B =
[[-30  -6  26  -6  12   5  24 -27  11  31  43]
 [ 34   1   0  -5 -20  -8   4  27  -9 -28  28]
 [ -1  -6   1  28  15  16 -34  39   6 -22   1]
 [ 39  19 -29 -44 -17 -44  25  11 -26 -32  40]
 [-11   0  35  18  42 -20 -16  42  -7 -43  -9]
 [ 11 -26  19  20  12   1  -4 -17  13  14 -25]
 [ 12 -32  11 -20 -12 -31 -35   5 -28  43  12]
 [-33  40  21  28  -4 -36 -14 -11  -5 -26  32]
 [ 35  45  18 -28  14 -45  38 -25  39  22 -29]
 [-27   3 -41 -32  40 -17  -7 -13  36 -39  34]
 [ 13   4  19  -4  -1 -47  -4  20 -46 -46  -6]
 [-43  11 -28 -32  18  18  10  45   2 -23  -6]
 [ 31   3  -5   1 -42 -47  11   9 -35  37 -35]
 [ 45  18  10   8  20   5  -8  16  -8  -9 -16]
 [-26 -17 -24  11  31  24 -10   3  36  35 -36]
 [-38  44  -2  -7 -23 -12  -7  13  17  13  21]]
Rows and columns are numbered from 1.
Give the entry directly below -24.
A: -2
Give the entry at row 1, column 1.
A: -30
The bottom-left entry: -38
The bottom-right entry is 21
The entry in row 1 and column 3 is 26
The entry just right of 6 -> -22
Give the entry at row 2, column 2.
A: 1
The entry directly above -34 is 4
Give the entry in row 2 and column 3.
A: 0
Give the entry in row 3 and column 2.
A: -6
The entry in row 3 and column 1 -> -1
The entry at row 2, column 1 -> 34
Give the top-right entry.
A: 43
Give the entry directly above -22.
A: -28
Give the entry in row 1 and column 2.
A: -6

Read these off the matrix that follows.
1) The entry directly below -18.204?
2) The top entry of the column that holds the largest entry?
3) The second entry, reading row by row?
4) The last entry in the row that holds the largest entry?
5) The bottom entry of the column that holds the largest entry?
6) The second entry on the main diagonal?
7) The entry in the bottom-right corner?
8) The entry in the top-right corner?
[[5.460, 9.961, -8.942, 10.059, -9.305, -8.638, 5.449, 5.279, -0.201, -9.209, 9.959, 9.948, 5.315, 9.703],
 [18.048, 8.523, -18.620, 8.605, -19.360, -17.909, 18.051, 17.483, -0.201, -19.180, 8.521, 8.500, 17.586, 8.308],
 [-19.568, 13.231, 9.579, 13.363, 9.980, 9.180, -19.454, -18.897, -0.201, 9.897, 13.232, 13.224, -19.046, 12.888],
 [-8.902, 11.881, 1.610, 11.999, 1.687, 1.522, -8.826, -8.585, -0.201, 1.679, 11.881, 11.870, -8.661, 11.574],
 [26.255, 7.477, -24.739, 7.548, -25.728, -23.790, 26.226, 25.416, -0.201, -25.491, 7.474, 7.451, 25.576, 7.290],
 [-18.692, 12.987, 9.157, 13.117, 9.527, 8.749, -18.630, -18.078, -0.201, 9.454, 12.987, 12.984, -18.204, 12.647],
 [-20.407, 13.320, 10.235, 13.453, 10.661, 9.807, -20.295, -19.711, -0.201, 10.573, 13.321, 13.314, -19.864, 12.974],
 [27.059, 7.223, -25.069, 7.290, -26.090, -24.138, 26.969, 26.160, -0.201, -25.842, 7.217, 7.201, 26.345, 7.037],
 [-5.479, 11.384, -0.837, 11.497, -0.866, -0.841, -5.437, -5.288, -0.201, -0.848, 11.384, 11.374, -5.333, 11.089],
 [-26.425, 14.079, 14.736, 14.221, 15.345, 14.132, -26.294, -25.531, -0.201, 15.214, 14.081, 14.075, -25.724, 13.713],
 [11.628, 9.257, -13.685, 9.347, -14.233, -13.182, 11.624, 11.259, -0.201, -14.096, 9.255, 9.239, 11.328, 9.020],
 [-8.479, 11.810, 1.325, 11.927, 1.388, 1.244, -8.411, -8.180, -0.201, 1.384, 11.810, 11.799, -8.250, 11.504],
 [-19.334, 13.069, 9.635, 13.200, 10.025, 9.209, -19.269, -18.698, -0.201, 9.947, 13.069, 13.066, -18.829, 12.727],
 [16.533, 8.647, -17.367, 8.730, -18.064, -16.718, 16.514, 16.003, -0.201, -17.892, 8.644, 8.627, 16.104, 8.426],
 [23.017, 7.836, -22.229, 7.911, -23.123, -21.389, 22.979, 22.274, -0.201, -22.906, 7.833, 7.813, 22.418, 7.638]]
1) -19.864
2) 5.460
3) 9.961
4) 7.037
5) 23.017
6) 8.523
7) 7.638
8) 9.703
